Named moves, each a turn or a mirror, and the order they were made in; the first pair answered
P (before |-> after):
[  2  -7 -13 -12  19 -10  11 -13  15  10  -1 -20  18 -14  -2 -17   6  -4
  11  -2  -1  -9  24  -7  -4 -11  -4  19  -3   9] |-> [  3 -15  -8 -26   8  -2  27  10 -16 -11 -12 -13  11 -14   5  -1 -10 -10
  14 -22   0   5  17  -9 -10   3  -3  18  -8   6]
[ -4  -7  -6  -4   9  -7  -3 -24  28  12  -2   0   9  -4  -9 -16  -1   1
   2   8   2 -17   2   4  11 -12  -7  15  -2  -3] |-> [ -2 -11   5 -19  -7   9  17   3 -15 -17 -15   7  -2  -7   1  14 -15  -6
   5 -15  -1   7  -8   4  -4  12  -3   7  -2  -3]
[ -4   1  27  -2  -2  -3  10  13 -31   0 -13   1  -7   6   5  17 -29  28
 -18  10 -17   4 -19 -13 -34   6  -3 -16 -19  24] |-> [ -4   7  22  14  11 -18 -13 -15   7  26   3  -8   9   6  -5  -4 -10  34
 -22  27 -14 -19 -11 -19 -19 -11  -8  -4 -15  30]
K (before |-> after):
[ -6  -3  -1  -3 -12  17 -12  12  11   0   2  12 -15   5 -13   1  -3   2
 -16   3   6   6 -11  -3  11  13   7   1  10  -1] |-> [ -5 -15   0  -4  -7  -4  -9  16  -8 -15   4  16 -19  -5  -1   1   0   1
   4   3  -5  10  -4 -10   5  20  -3  -4   1 -13]
[  5  -1   1  11  -3  -9 -14 -10  -7  10  -1  -6   0   6   4   0  -5  -2
   8   8 -14 -12  -1  20  -6  -6 -18 -24 -13   3] |-> [  9   7  -4  12  -7  -2 -12 -13   2  14  -1  -6  -1   9  -2  -5  -3  -2
  -5   6 -12 -12  -1  26  -8  -6 -17 -20  -8   6]
[ -2   8  18   5 -18  16   8  22 -21 -12  -1   5  -3   9   1  17  -4  13
  -5  -3   2  16 -16  -5 -12  11  26  -6   9  -3] |-> [  1   8  13   3 -22  14   7  23 -26 -11  -1   5  -5   4   1  15  -5   9
  -8  -4   3  18 -17  -6 -13  14  21  -7  16  -3]
N (before |-> after):
[  1   9   1  -8  -5   4  18  15 -19  -4  -4  -6   4  -5  12   9 -10   8
  -3 -17  -1  26  10   2 -12   3   9  -2   2   3] |-> [ -2   7   2  -1  -7  15   5  15 -26 -11  -3   2  -6  -7  10  13 -14   5
  -9 -15  -3  19  -1  17  -6   7  -2 -15  -1   2]
[ 11  19  -2 -12 -19 -11  13 -29  23  -7 -13 -17   2 -15 -16   2  -8  10
 -14   0   2   6 -10  22  13 -28 -26 -13  -7   5] |-> [  2  16   5   2 -19 -23  -3 -22  22  -1   7 -10  -4  -5 -14   3  -1  18
 -17  17   2   9 -25  15   9 -28 -20 -34   3  -4]
[ 1  5  1 -3  6  0  0 -5  5  5  2  1  0  1 -4  1  8 -6  0  5  3  2  6 -2
  1  1  8  8 -2 -4] |-> [  1   2   0  -7   5   5   1 -12   4   0  -4   5  -3   0  -6   3  -3  -7
  -1   0  -4  -3   1   3   1   3  -3   7  -4  -6]
[ -1 -15   3  -7   4  -3   0  12  -2 -22 -10   7  -3  -7   6   2   3   2
  13   8   8  -1   9 -19  -4   5  11  17  -3 -18] |-> [  1 -16   2  -9   4   4  -1  14  -3 -28 -11  12  -4 -12   4   5  -2  -9
   8   4   8  -4   6 -10  -4   7   1  15  -6 -14]
Now pairs of rows:
(2 to 3 moves a pair)
[ -2  19 -21 -13 -16   1 -12 -11   7  21  -8  -5   5  -9 -17   6  -3   3
   5  10   5  -1 -21  16  22   5 -14 -10  14  11] |-> [ -7  17 -13 -14 -22   2   1   8 -18   9 -10  -4  -6   1  -8  16  -6   3
   5   9   7  18 -22   9   8  14  -1 -17  15   3]	N, P
[  0  -8   9   2   4  16 -11  30 -30 -28  11  16  -5   5   0   7  15  -4
  12  27  13  -9 -10 -11   2  37  -9 -18   2 -11] |-> [  2 -13   7  -3   0  21  -8  25 -35 -32   2  18  -6  -1   1   8   3 -11
  12  17  10 -13 -11   0   5  39 -18 -13  -7  -8]	N, N, N
[  0  10   5 -23 -19  35  14  -2 -10  17 -22   4  -1 -11   0   4  -2 -18
   0 -16  -9   0 -18  14 -10 -26 -11   4  -9  12] |-> [ -5  14   8  -5 -12  20 -15 -11   8  28   0  10  -4  -5  -1  -9  12 -13
  -4  10  -5 -10 -27  10  -1 -35  -9 -11  -2   9]	P, N
[ 23  -9 -11 -30  14 -14  26 -10   2   7 -22 -17  25 -16   8   5  -8 -10
  12 -22  -5  -3  15  15   0  -5 -25  23  -4  20] |-> [  0  -1  15   8   6 -28  -2  34 -23  -8   9   4  -6   7  21  24   5  11
  14   9  -8  18 -15 -16 -18   2  10 -30  10  -8]	N, N, P
[ 12  10  -6  -9 -14  28   8  -2   3   2 -22   2  -2   5  -5   4 -15 -17
 -23 -29  -3   8  -4  19   8  16 -10  18   9  11] |-> [  2   9   2   8 -20  26  -8  13   0  -7 -10  20 -17  10   0   9 -17  -9
 -21 -17  -7   5 -22  16   1  22 -12 -11   7  -3]	P, N, P
[ -7  33  19  32 -16   0 -29  -8  17  33   1 -17   7  20  -1 -28  23   7
 -29  16  -8   1  -8  17 -21   2 -10   1   4  11] |-> [  6  27   8  13 -23  12 -13 -18  13  28 -15 -20   8   8  -3 -30   6  -3
 -30  -5  -7  -2   1  32 -16   8 -35  21  -2  19]	N, N
[-22   7 -28  -5  -9  52 -10   5   3  -6  -6   8 -14 -15   1 -17  -1 -17
   0 -23 -18   0 -19  14  13  15  -4  36  -7  27] |-> [-31 -11 -22  20  11  16 -33  -3  21   4  17  12 -15 -20   4 -34  24  -7
  19  12 -26 -13 -17  -6  15  -5  -4  24  -8  18]	K, P, N
[ -4  20   6   4  13   7 -16   0  36  18  10  -3   5  10  -4 -12  16  10
 -10   9  25   5  12  -2  11  -8  17  18  18  -3] |-> [  3 -11   1 -17   7   9  11  13 -22 -23 -15   5  -4 -15  14  16  -9 -10
  13 -21   9   3  18  12  -3   8 -16  19  -9  -8]	N, P, K
